Rotation paths and how fast each direction turns (degrees a step)
Each turn is a multiple of 5 degrees from 10 to 175, or 0.
Each row of a path follows its step; steps can be skipped.
Rotation 1:
step 0: [-0.80  1.23  1.64 -2.27  0.19 -1.84  1.05 -1.09 -3.27 -0.75 -2.80 -4.21
 -0.51 -0.78 -0.57 -0.34  0.73 -0.64  2.36  0.38 -1.15 -0.89 -4.32 -4.76
  5.39 -2.04  1.88  0.43]
step 1: [ 2.84  3.71  2.22  4.07 -3.83  1.13  2.17 -0.90  0.43  1.35  1.00  0.48
 -3.30  1.49  3.35  1.37  0.67  2.66  1.64 -0.05  4.59 -1.44  1.35  1.06
  0.18  0.72 -1.09  2.98]
step 2: [ 1.56  0.56 -1.28  2.34 -0.18  1.18 -3.24  0.12 -3.42  0.87 -0.61  1.94
  1.31 -0.30 -2.53 -3.64 -0.78 -3.95  0.97 -1.95 -1.28 -1.63 -4.98  0.98
  3.64 -3.77 -0.42  0.61]
step 3: [-5.19  0.50  1.70 -0.93 -3.15 -0.31  3.13 -2.43  0.74  1.13 -0.79 -2.52
  0.12  0.35  6.08  0.92  1.79  1.63  3.55 -1.91  0.26 -1.68 -1.46  0.16
  1.79 -0.11  1.89  2.16]
step 4: [ 5.04  3.46 -1.89  0.69 -2.06 -1.42 -0.32  0.79 -3.42  0.34 -0.43  1.67
 -1.71 -0.14  1.12 -1.88 -0.88  2.14 -2.07 -0.81  2.20 -2.85 -1.75  5.03
 -1.78 -3.68 -0.47 -0.75]
step 5: [-3.32 -2.34 -0.74  2.16 -1.73 -0.70 -0.63 -3.55 -1.74 -3.93 -1.53 -0.19
  1.14 -0.20  2.09 -0.56 -3.04 -1.07  0.79  1.55 -1.07  0.69 -5.35 -1.84
  4.42 -0.27 -0.12  2.42]
step 6: [ 1.51  5.17  1.10 -1.91 -3.51 -3.98  1.54 -1.57 -0.39  1.91 -0.74 -2.19
 -0.15  4.39  0.96 -0.08  0.35  1.38  3.52 -1.03  2.35  0.46  1.74  3.78
  0.79  1.03 -0.47  0.30]
step 7: [ 0.49 -0.36 -2.91  2.80 -2.43  0.15 -2.03  1.78 -3.99 -0.26 -1.78  2.24
 -2.17 -1.94  0.10  2.22 -2.48 -3.94 -1.49  2.36 -1.43 -4.73 -0.91  2.24
  2.29 -1.43 -1.02  2.31]
step 8: [-1.91  0.91 -0.90 -0.05 -1.14 -1.84  0.50 -2.88  2.18 -0.14 -0.88 -3.58
  2.37  0.18  0.48 -0.66 -2.69  3.68  2.66 -3.88 -1.79  1.47  0.28  0.02
  4.38 -2.29  2.26  4.26]
step 9: [ 2.57  2.44 -1.39 -1.07  0.34  0.24  3.70  0.10 -1.19  0.73 -0.99  0.44
 -3.23  2.48  0.64  0.63 -0.52 -2.16  2.87  4.03  2.33 -3.07 -0.85  4.71
 -2.03 -3.38  1.98  0.81]
[-0.19 -0.32 -0.60  0.51 -1.02 -0.73  0.72 -0.66  0.90 -1.32  1.24  0.53
  0.40  0.84 -0.41  2.57  1.78  1.77  0.94 -1.16 -1.01  0.12 -0.23 -0.49
  0.52 -0.52 -0.10 -0.49]
145
[-1.56  1.04  1.06  1.05 -1.21  1.44  0.20 -0.21  1.28  0.48  0.77 -0.66
  0.64 -0.62  1.35  0.63 -1.64  1.16 -1.07 -0.31  0.33  1.47  0.93  0.30
  0.11  0.36 -1.33  0.47]
160
[ 0.93  1.06  0.06  0.94  0.10 -0.68 -0.27  0.62 -0.16 -0.17 -0.49 -1.61
 -0.40  0.05 -1.87  1.22 -0.55 -0.73  0.69  0.26  0.16 -0.81  1.74 -1.42
  1.56  1.17 -1.37  1.14]
55
[ 0.49  1.11  0.43 -1.01  0.88  0.57 -0.96  0.04 -0.84 -0.52 -0.61 -0.86
 -0.30 -0.11  1.10  1.72  1.50  0.51  1.44  0.08  1.76  0.87  0.52  1.16
 -1.80  0.32  0.21  1.17]
135
[ 0.13 -0.09  1.42  0.01  0.92 -1.63 -1.81 -1.34  1.45  0.07 -1.20 -0.40
  0.96 -0.68  2.05 -0.11  0.41 -0.12  0.36  0.47 -1.41  0.13 -0.04 -1.60
  0.61 -0.36  0.47  0.38]
140
Rotation 2:
step 0: [-0.38  1.03 -2.70  2.36  0.09  2.80  3.13 -0.59  0.69 -1.59 -2.43  1.20
 -0.13 -2.17  1.64  5.06  1.97 -2.65  1.20  1.43 -4.50 -1.28 -1.78 -2.55
  0.19  2.19 -3.97  0.76]
step 1: [ 0.76  0.24  2.33 -0.92  1.61  1.13 -0.63 -1.84  2.84  3.09 -2.97  4.05
  0.06  3.97 -0.24  2.51 -0.08  0.02 -2.88  0.48  3.69 -4.18 -0.15  3.31
 -1.21  2.87  3.46 -1.46]
step 2: [-0.15  0.02  0.60 -2.24 -2.08 -1.99 -1.39  3.04 -0.17 -3.38 -0.33  1.41
 -0.94  0.04  2.20 -1.09  3.15 -3.50 -1.49 -3.13  1.05  3.71 -0.17  1.40
 -0.58 -5.99  0.85 -3.26]
step 3: [-0.96 -1.63  1.81  1.15  1.28  0.51 -1.88 -1.29 -1.39 -0.05  0.56 -2.42
 -1.38 -1.75  0.10  0.48 -2.58  3.72  1.37  5.68  0.23 -0.26 -0.93 -2.03
  1.59 -2.88 -4.39 -5.11]
step 4: [ 4.69  2.78 -3.97 -0.76  0.65 -3.31  0.74 -2.81  0.58  2.88  1.46  1.29
 -0.06 -0.68 -5.89 -2.09 -2.84  1.03 -0.09 -2.71  1.01  0.34 -0.23  2.13
  1.13  1.43 -1.53  0.73]
step 5: [-1.45  0.11  0.65  3.28  0.32  1.80  2.30  2.94 -2.36 -0.68 -0.05 -0.02
  2.49  3.88  3.54 -3.99 -0.78 -0.61  0.81 -3.18 -3.64  2.39  3.18  2.73
  0.55  1.88 -2.34  1.71]
step 6: [-5.09 -3.50  0.11 -3.62 -3.23 -0.22  2.64 -1.03 -2.26 -0.21  0.96 -2.06
 -1.43 -0.81  0.79 -1.20 -2.41  2.14  0.84  2.84  2.70 -2.19  0.53 -1.12
 -2.72  2.83  3.60  1.29]
step 7: [ 4.00  2.86 -1.20 -0.05  0.52 -1.56 -5.37  0.93  1.54 -0.15  0.58 -3.60
  0.98 -2.46  1.15  0.11  1.48 -1.26  1.63 -0.54 -0.50  0.17 -0.75 -2.81
 -2.64 -1.37  3.29  5.06]
step 8: [-1.86 -0.80  2.51  4.09  0.23  1.99  0.96 -0.35  1.52 -1.07  1.51 -0.38
  2.19  0.06 -3.56  2.37  5.82 -1.21 -2.55  0.81 -2.42 -1.42  0.88 -3.13
  3.39  2.07 -2.50  0.02]
step 9: [-1.43 -1.04 -2.84 -3.98  3.12  2.44  2.53 -1.10  0.59  0.79 -3.81  4.09
 -2.57  1.81 -0.89  5.62  0.22  1.39  0.42 -0.73 -0.03  1.17 -3.19  2.00
  0.45  0.43  1.77  0.82]
[-0.57 -1.35  1.00  0.33  0.25 -0.20  0.32 -2.50  0.28 -0.68 -1.11 -0.32
  0.13 -0.08 -1.56 -0.29  0.14  1.53  0.62 -1.24  1.80 -0.44  0.29 -0.31
 -0.01  1.15  1.19 -1.07]
145
[-0.01  1.37  0.27  0.77 -0.12  1.20 -0.19 -1.71  0.89 -0.86  2.01  0.66
  1.40 -0.93 -1.47  1.29 -0.42  1.15  0.16  0.20 -0.31  1.08 -0.41  0.31
  0.04 -0.84 -1.19  1.03]
85
[-0.70 -0.34  0.17 -0.83 -0.77 -0.79  0.55  0.59  0.17  0.92  0.59 -1.02
  1.19 -0.92  0.49 -1.43 -1.85  1.43  0.59 -1.44 -0.94 -0.32  1.12 -0.87
 -0.18  1.05 -0.66  1.84]
45
[ 0.89  0.53  1.46 -1.02 -0.10 -1.80 -0.53 -0.91 -1.67 -0.78 -1.25  1.98
  0.22 -0.07  0.21  0.31 -1.22  0.18 -0.99  0.04 -0.35 -0.20  1.26 -0.17
 -0.28 -0.77 -1.66 -0.74]
40
[-1.92 -0.67 -1.54  1.53 -0.16  0.73 -1.36 -0.24 -1.25  0.39  0.15  0.70
  1.47  0.50  0.93 -0.30  0.56  0.06 -0.12  0.10  1.26 -1.50 -0.07 -1.09
 -0.04 -0.02 -1.89 -0.33]
140
[-0.60 -0.68 -2.44 -0.82 -1.28 -2.44  0.33 -0.86  0.76  0.34 -0.77  0.50
  0.62  0.07 -0.44  0.79  1.24 -0.58  1.37 -0.03 -0.07  1.50  0.33  0.51
 -0.51 -0.60 -0.28  0.44]
155
[-1.81 -0.43  0.29 -0.75 -0.62  1.26  0.86 -0.02  0.02  0.11 -1.64 -0.49
 -1.65 -0.97 -0.80  0.75 -0.51  0.33  0.86  2.24 -0.19 -1.06  0.69  0.84
  0.77 -0.29 -1.29  0.66]
130
Rotation 3:
step 0: [-2.01  2.16  2.85  3.02  1.68 -3.48 -1.52  1.30 -2.87 -3.34  0.59 -0.83
 -1.41  3.85  2.59 -1.83 -3.01 -1.57 -0.01  2.80  2.22 -0.94  1.63  2.25
 -2.39  0.32  3.47  1.67]
step 1: [ 0.94  1.78  3.32 -0.68  0.49 -1.23 -1.25 -0.87  0.08  0.69 -2.45  2.80
 -3.55 -0.98  2.73 -0.90  3.18  1.90  2.29  3.07  2.71 -1.56  3.17  5.79
 -2.97  0.69 -0.58  1.41]
step 2: [-2.42  0.71  4.32  1.77  1.80 -0.68  0.02 -4.03  4.11 -1.25  3.11 -0.82
 -1.02  1.94  2.09  1.58  1.13  2.90 -0.21  1.29 -2.81 -3.00 -0.05  3.43
 -3.86 -0.88 -0.78 -1.86]
step 3: [-5.12  2.65  3.98  1.07 -0.43 -3.10 -3.54  1.83  0.59 -1.78  1.56  0.16
  2.33 -1.47  0.14 -4.13 -1.27  1.40 -3.72  3.88 -0.83  0.02  2.12  1.20
 -2.13  1.02  0.71 -0.59]
step 4: [-0.41 -2.89  1.93 -0.17  0.45 -0.55 -0.72  2.89 -1.38 -3.13  0.64  4.28
 -2.33  3.31  0.13 -1.13 -2.86  2.04  1.20  3.92  0.61 -0.94  1.79  5.94
 -2.01  2.41  2.18 -0.04]
step 5: [ 0.66 -0.01  3.39  1.17 -0.05 -2.91 -0.85 -2.19  0.31  1.02  3.07  0.33
 -3.32 -0.46  6.18  0.75  1.51 -1.55  1.02  3.98 -1.51  0.51 -0.36  4.52
 -3.02 -1.12  2.37  1.83]
step 6: [-3.38  3.01  1.00  1.16  1.43  1.20 -2.28 -1.87  2.15  1.10  0.47  1.74
 -2.67  2.82  0.17 -3.67  2.93  1.54 -2.94  2.78 -3.99 -0.66  2.99  2.73
 -3.58 -2.12 -0.59 -0.11]
step 7: [-2.79 -3.08  2.45 -1.11 -1.31 -1.95 -0.59  2.03  1.23 -0.92 -0.92 -0.22
  0.69 -0.48  0.43 -1.42 -1.48  4.16 -0.68  4.60 -4.87 -0.04  0.65  3.89
 -2.06  2.42 -1.33 -4.42]
step 8: [-1.28 -1.06 -0.55  0.82  1.73 -1.49 -0.27  1.18  0.41 -2.52  5.25  0.51
  0.02  0.95  2.35 -0.86 -3.84 -1.59  0.13  4.26 -2.90  1.83  3.82  3.33
 -0.83  0.72  4.25  1.84]
step 9: [-0.03  0.86 -0.69  1.20 -0.05 -1.33 -2.91 -0.55 -3.40 -0.08 -3.53  1.36
 -2.83  2.57  4.46 -3.04  1.48 -2.59  0.50  4.46 -1.62  0.66  2.30  3.72
 -2.44 -1.52  1.48 -0.26]
[ 0.73 -1.08 -0.12 -1.67 -0.60  0.22  0.00  0.86  0.16  0.65 -2.55  0.38
 -0.64 -0.37 -1.93 -0.57 -0.53  1.76  1.14  0.39  0.56 -0.60 -0.32  1.57
 -0.54  0.05 -0.44 -0.15]
125
[-0.45  0.69  0.15 -0.61 -1.77 -2.45 -0.96  0.18 -0.86  0.70  0.15 -1.19
 -0.97 -2.37  0.00  1.00  0.02  0.19 -0.58 -0.57 -0.28  1.29  0.47  0.23
 -0.21  0.77 -0.63  0.89]
160
[ 0.12  0.25  0.06  0.23 -0.60  1.11  0.89  0.68  1.24  0.61 -0.17 -0.27
  0.04 -0.67 -0.34  3.24 -1.12 -1.57 -0.58  1.91 -0.16 -1.11 -0.14  0.26
 -0.86  0.03 -0.08  0.18]
125
[ 0.90 -0.16 -0.31  1.09 -0.33  0.07  1.13  2.12 -0.87 -0.13  1.50 -1.02
 -0.20  0.55  0.13 -0.81 -1.38  0.38  0.83  1.48  1.86  1.15  0.48  0.18
  0.76  1.45 -0.40  0.23]
90
Rotation 4:
step 0: [ 1.49  2.73  2.51 -1.38  0.87 -0.41 -2.92  1.97  3.79  0.82 -2.53  1.48
 -0.04 -1.64 -0.98  0.75  1.45  3.83  1.53  0.37 -4.35  4.07  0.71 -4.77
  3.09  0.45 -1.70 -4.67]
step 1: [ 3.20  1.79  3.64  0.11 -1.51 -2.28  0.47  1.68  1.01 -3.00 -4.67  5.30
 -3.22 -1.29  0.49  1.49 -0.19  0.53 -3.82 -0.49  0.45  1.18  2.24 -1.94
  1.67 -0.73 -0.79  4.38]
step 2: [ 2.71  0.47  4.05 -0.01  0.27  0.83 -4.72 -2.00 -0.76  0.38 -1.74  3.13
  2.89 -4.81 -2.78  3.79 -1.17  1.65 -0.14 -0.65  0.33 -3.70 -3.45 -3.82
  0.35  0.24  2.02 -0.15]
step 3: [-0.89  0.46 -0.32 -2.22 -4.84 -1.73 -0.28 -2.77 -5.12 -0.70 -1.34  1.66
 -0.29  1.25 -0.72  3.28  4.21 -0.77 -3.89 -1.24 -0.88 -0.13 -2.70 -4.68
 -1.46 -1.63 -2.90  1.61]
step 4: [ 3.51  0.58  3.64 -1.52 -0.02 -1.23  1.49  1.23 -3.43  0.61  0.39 -5.17
  3.40 -1.40 -3.02  2.02  3.10  1.10 -0.71 -3.39  5.29 -0.39 -2.91  0.04
 -1.24 -1.38  1.03  1.43]
step 5: [-4.01 -0.49  0.03  0.34 -3.08 -1.84 -0.17  2.30 -2.82  0.36  3.44 -0.07
  4.65 -1.97  2.24  0.27  5.27 -3.18 -0.18 -1.22  1.10  0.13  1.13 -2.21
 -3.62  2.72  3.54  2.31]
step 6: [ 1.20 -1.14 -2.94  2.54 -2.83  0.23  4.62 -0.01  0.56  3.63  0.82 -5.91
 -2.36 -1.26  1.07  1.72  1.65  0.87  0.30 -2.01 -0.19 -1.64  0.04 -0.91
 -2.91 -2.20  5.94 -0.51]
step 7: [ 0.01 -0.76 -1.19 -3.61 -2.35  1.94  4.17  2.12  1.09 -1.12  2.08 -4.32
  2.86 -2.21  1.84  0.54  0.63 -0.74  1.47  6.03 -1.82  3.70  0.97 -1.51
  0.20  2.91  2.50 -1.37]
step 8: [ 1.24  1.58 -1.19  1.01 -2.55 -1.27  1.60 -2.45  3.67 -0.90  3.08 -2.22
 -2.09 -2.23  2.84 -1.40  0.28 -1.07 -2.77  3.29  1.54 -1.70  5.53  2.88
  3.72 -2.14  3.26  0.54]
step 9: [-0.21  3.04 -3.06 -1.03  2.51  5.87 -0.84  0.28  4.77 -2.73  2.11  0.60
  0.59  0.15 -0.66  1.77  1.71  2.39  2.21  4.91 -1.37 -3.77  0.78 -0.69
  0.68 -1.27  1.83 -0.55]
[ 2.17 -0.04 -1.38 -1.01 -0.57 -2.08 -1.38  0.67  0.85 -0.60 -0.56  1.91
 -0.19  0.82 -0.78  0.53 -0.07  1.22  0.25  0.25  0.11 -0.97 -0.01  0.30
 -0.09  1.28 -0.33 -0.46]
35
[ 0.88 -0.42  0.70  1.34 -0.02 -0.89  0.68  2.42  0.84  1.94 -0.12 -0.23
 -0.94 -0.66  0.95 -0.03  0.17 -0.59  0.03 -0.09 -2.20  1.02 -0.14  0.27
 -0.42  1.34  0.61 -0.30]
55
[ 0.53  1.04 -0.19 -0.29  1.66  0.15 -0.41  0.29 -1.35  0.89 -1.14 -0.63
 -0.94  1.54  0.63  2.41 -0.16  0.25  0.15  1.08  0.29  0.36  1.50  0.52
 -1.19 -0.76  0.68  1.10]
140
[ 0.26  0.74  1.53 -1.71 -0.02 -1.07  0.62  0.61 -0.15 -0.21 -0.33  0.67
  0.84 -0.59  0.87 -0.42 -1.56 -1.64  0.56  0.26  1.76  0.63 -0.44  1.51
  1.06  0.61  1.16  1.10]
115
Rotation 5:
step 0: [-0.23  0.31 -4.46 -3.66  5.23 -2.25 -3.27 -4.01  1.79 -3.35  1.98  2.08
 -2.97  0.97  2.68  0.60 -1.11  3.54  1.03 -3.74  1.87 -1.33 -2.90 -1.55
  0.40  0.88  0.05  4.75]
step 1: [ 1.43  1.51 -1.62 -1.68  4.39 -0.45 -4.06 -3.53 -0.55  1.03  5.02  0.27
 -3.48 -2.16 -3.24 -2.39 -1.76  1.42  2.79 -4.16 -0.22 -0.97 -0.24  5.27
  1.97 -0.92  0.54 -4.04]
step 2: [ 1.83  0.42  2.41 -1.29 -0.20 -3.16 -5.16 -0.61 -3.38  5.83  4.79  1.37
 -4.50  0.41 -1.90 -3.06 -0.02 -0.12 -0.32 -0.11  0.89 -3.09 -0.84  1.11
 -3.61  2.07 -1.69  4.02]
step 3: [-0.49 -2.03  1.92 -6.63 -3.48  0.91 -5.31 -3.28 -1.00 -1.47  0.57  3.63
 -1.35 -1.76 -4.60 -0.36  0.89 -1.38 -1.86  2.90  0.93 -4.06 -1.70  2.08
  2.45 -1.32  0.85  2.67]
step 4: [ 1.68 -1.79  1.76  0.03 -1.56 -0.95 -1.48  1.25 -0.21 -2.01 -3.12 -2.72
 -5.44  0.42 -6.03 -6.19  0.04  2.58 -0.94  0.37  1.82 -3.18 -1.14 -1.37
  2.53 -5.34 -0.19  0.68]
step 5: [ 4.12  0.36 -2.34  0.95  0.49  0.16 -4.01 -0.66  1.33 -1.07  0.07  0.02
 -4.19  6.21 -2.12  2.77 -0.11  3.94 -5.56  2.52 -0.79 -0.18 -0.53 -1.58
  3.61 -2.15 -2.98  3.39]
step 6: [-1.53  2.92 -3.66  2.78  1.17  4.72 -2.13 -3.51 -2.18 -3.38 -1.47  1.65
 -7.26 -3.15 -2.86  2.52  0.09  1.38 -0.31 -2.89 -1.65  0.52  1.20 -1.32
  1.79 -1.28 -0.97  2.71]
step 7: [-2.69  6.06 -3.29  0.96 -0.49  0.59 -0.08  0.37  3.82  0.44  3.34 -1.98
 -5.07  0.11 -3.26 -0.17  0.23  2.32  1.11 -0.66  1.07 -4.52  1.51  3.10
 -2.68 -0.11 -5.43  0.72]
step 8: [-1.38  0.73 -5.66 -5.34 -1.57  4.25 -1.05 -2.09 -0.38  4.72  0.30  1.57
 -1.87  1.18 -4.26 -1.32 -2.54  0.58 -4.29 -0.44 -0.16 -0.84 -0.37  1.01
 -5.52  1.27 -1.24  0.17]
step 9: [-0.35  1.23 -2.61 -5.27  5.27 -0.67  2.56 -0.41 -1.73  0.28 -4.84  0.17
 -2.78 -1.01 -4.22 -2.03  2.49 -2.52 -0.75  1.24  1.09 -4.38 -2.98  2.89
 -1.77 -0.97  1.40  3.59]
[-1.06  0.83  0.13 -0.61  0.28  0.38 -1.33 -0.06  0.50  0.93  0.46 -0.68
  0.21 -0.12  0.70  0.08  0.66 -0.93 -0.19 -3.34 -0.10  0.71  1.42  1.33
 -0.37  0.36 -1.45  0.46]
60
[-0.07 -0.40 -0.07  0.06  1.09  0.00  0.22  0.44 -1.49  1.41  0.80  1.86
  0.70  0.08 -0.54  0.73  1.01  0.37 -2.64  0.28  0.42  1.37  0.42 -1.25
 -0.15  0.81 -0.05  1.39]
120
[-2.50 -0.05  1.10  0.03 -0.01  0.91  0.87 -0.27  1.31 -1.02  0.81  1.47
  0.09 -0.76  0.74 -0.53  1.35  1.13  0.00 -0.60  1.42 -1.60 -0.28 -0.62
  1.01 -0.20  0.39  0.17]
110
[-0.32  0.08  0.29  1.16 -0.50 -2.20  0.98  0.25 -0.24  0.45 -0.47 -1.29
 -1.52 -0.43  1.05 -0.32  0.32  1.01 -0.88  0.72  2.09  0.31  0.76  2.00
 -0.25  0.61  0.16  0.71]
140
[ 0.13 -1.34 -0.22 -1.43  0.72 -0.35 -0.11  0.41  2.00 -0.02 -2.85 -0.80
  0.97  0.27 -0.10 -1.60  0.29 -0.47 -1.62 -0.04  0.37  0.24 -0.33 -0.43
  0.60 -0.65  0.06  0.80]
70
[-0.90  0.76  1.38 -2.57 -0.46 -0.65  0.64  0.51 -0.31  1.59 -0.89  0.31
 -0.78 -0.09 -0.49 -0.36 -0.25  1.03  0.46  0.48 -1.69 -0.50  0.79 -0.11
  0.64  1.98  0.27 -0.71]
60
